In the data rows, zero lies at 4.5, halfway between 4 and 5.
Some points:
[4 4 3 6 5 5 6 4]
[5 5 5 6 8 9 7 7]
[7 1 2 7 5 3 1 3]
[1 4 5 4 2 5 4 7]
[2 6 4 6 5 4 6 4]
[5 4 4 5 5 6 4 3]
[3 3 3 5 3 4 7 3]
[3 5 4 5 3 3 6 5]
[5 3 5 3 3 4 4 5]
[2 3 3 7 6 8 7 4]
[5 3 2 5 6 1 4 3]
[3 6 4 6 6 6 7 5]
[2 3 3 3 3 3 6 5]
[6 4 5 3 6 7 3 7]
[6 7 8 3 4 6 1 2]
[4 5 5 5 6 6 5 5]
[6 6 6 1 4 5 0 2]
[6 7 5 5 5 4 3 2]
[4 2 3 3 2 2 3 5]
[4 4 4 7 3 4 7 5]
[0 7 3 5 6 4 8 4]
[3 3 6 4 6 6 3 8]
[7 5 5 4 3 2 5 5]
[3 5 4 6 5 4 6 4]
[4 4 4 5 3 6 7 4]
[4 3 7 3 6 3 3 3]
[6 7 7 4 2 4 3 3]
[2 4 2 7 4 4 7 4]
[4 7 5 6 5 5 5 5]
[1 6 4 2 4 5 3 6]
[3 3 2 5 3 4 8 5]
[5 5 5 7 2 7 4 3]
[6 6 8 3 1 7 4 3]
[5 7 7 3 3 5 4 5]
[8 5 6 3 4 5 6 3]
[6 5 6 5 3 4 5 5]
[7 7 5 4 3 6 3 5]
[3 7 4 6 6 7 4 3]
[3 4 2 5 4 8 4 5]
[6 3 4 3 4 5 4 4]
[5 3 4 3 3 4 3 3]
[5 5 7 2 3 4 3 4]
[3 9 5 7 6 6 6 5]
[5 6 5 2 8 6 3 8]
[7 2 3 5 6 2 5 2]
[3 4 2 4 4 3 6 3]
[2 3 5 3 7 4 5 5]
[5 5 4 6 9 5 6 7]
[4 2 4 4 4 5 5 5]
[5 6 6 6 6 4 7 4]
[2 5 1 7 2 6 8 3]
[5 4 4 4 8 4 5 8]
[7 3 4 2 3 4 3 3]
[6 3 4 4 4 3 4 4]
[6 5 6 3 4 5 3 4]
[6 6 6 4 4 5 3 3]
[6 5 4 5 5 8 4 3]
[5 3 4 4 5 3 4 4]
[8 5 6 2 3 5 2 3]
[2 4 2 7 4 4 6 3]
[4 6 5 3 4 5 6 6]
[2 4 5 3 4 6 5 7]
[3 4 5 4 5 5 4 6]
[3 6 7 4 7 5 3 7]
[3 5 3 8 6 4 7 3]
[4 6 3 4 4 6 5 3]
[1 6 3 3 4 3 6 7]
[7 6 7 3 3 5 3 3]
[7 2 3 4 3 1 4 2]
[6 5 5 2 5 4 1 6]
[4 3 4 4 2 2 6 3]
[5 5 7 4 1 4 2 4]
[5 4 5 4 5 5 2 4]
[3 4 3 4 6 3 5 5]
[5 8 4 6 6 5 4 5]
[1 6 3 2 4 3 4 5]
[7 3 6 4 3 2 4 4]
[6 5 6 3 3 5 2 4]
[4 5 2 7 5 5 8 2]
[6 6 7 6 4 5 3 4]
[4 4 4 2 8 6 4 7]
[6 8 3 2 4 6 0 4]
[3 4 2 3 6 4 8 2]
[5 6 5 5 7 4 3 6]
[7 5 8 2 4 6 1 3]
[5 7 9 4 7 6 4 6]
[7 4 5 3 4 2 3 2]
[2 4 4 3 3 3 5 6]
[4 3 2 5 5 1 3 4]
[7 7 8 4 4 5 1 4]
[3 4 4 4 2 2 5 4]
[8 1 4 6 4 4 3 3]
[2 5 4 8 6 7 6 6]
[3 5 2 7 6 6 7 3]
[4 3 2 4 6 6 1 8]
[7 3 6 6 4 6 3 4]
[4 1 5 2 5 7 2 8]
[3 2 4 4 6 2 5 2]
[4 5 4 6 4 6 4 3]
[4 4 6 4 8 6 4 9]
[1 3 3 1 5 2 4 6]
[6 4 4 4 3 5 6 7]
[3 5 5 5 4 5 8 5]
[5 6 7 3 4 3 2 5]
[3 7 3 5 5 6 7 2]
[4 3 3 8 9 5 7 7]
[3 5 2 8 5 5 7 3]
[5 3 5 3 3 5 3 6]
[8 1 3 3 3 1 2 3]
[3 8 7 6 7 4 5 6]
[7 2 6 7 3 5 3 4]
These points spread out most along one direction. Where along it does each point below lie, from 0 to 99? 50 is the average, and the first point above lies past it.
[7 7 6 5 2 5 4 3] >> 35
[5 5 7 7 3 7 4 4] >> 45
[9 0 5 4 3 3 6 3] >> 37
[6 3 5 6 1 6 7 4] >> 53
[3 5 2 7 4 5 6 4] >> 71
[6 1 5 5 3 3 4 3] >> 41
[5 1 3 4 6 3 3 4] >> 47
[2 5 4 2 6 4 4 7] >> 54
[6 3 6 6 4 6 4 4] >> 44
[6 3 2 6 5 3 4 3] >> 53
[5 1 3 5 3 2 4 2] >> 48
[3 4 3 6 4 4 6 2] >> 65
[3 6 4 6 6 5 5 3] >> 62
[3 6 2 4 3 3 5 4] >> 58
[5 6 5 6 4 5 3 5] >> 45
[1 5 4 3 4 0 6 5] >> 62
[3 3 3 4 5 4 5 4] >> 59
[8 8 7 5 4 5 2 5] >> 26
[6 4 5 8 5 6 4 5] >> 52
[4 4 4 5 4 5 5 4] >> 55
[5 6 9 3 4 7 4 4] >> 33
[5 8 7 4 8 7 3 7] >> 43
[0 5 6 2 5 2 6 6] >> 60
[4 4 4 4 8 7 8 6] >> 70
[5 8 6 4 8 4 2 8] >> 41
[4 4 3 6 2 4 9 2] >> 70
[4 5 6 4 2 5 6 4] >> 49
[3 5 3 3 2 4 8 5] >> 64
[7 3 6 6 4 4 2 5] >> 33
[5 6 4 3 6 5 3 8] >> 45
[7 2 2 3 6 2 5 4] >> 48
[5 3 5 5 2 6 8 5] >> 59
[2 6 3 2 3 4 5 6] >> 56
[8 4 7 6 4 5 1 3] >> 24
[6 3 4 5 5 3 4 4] >> 46
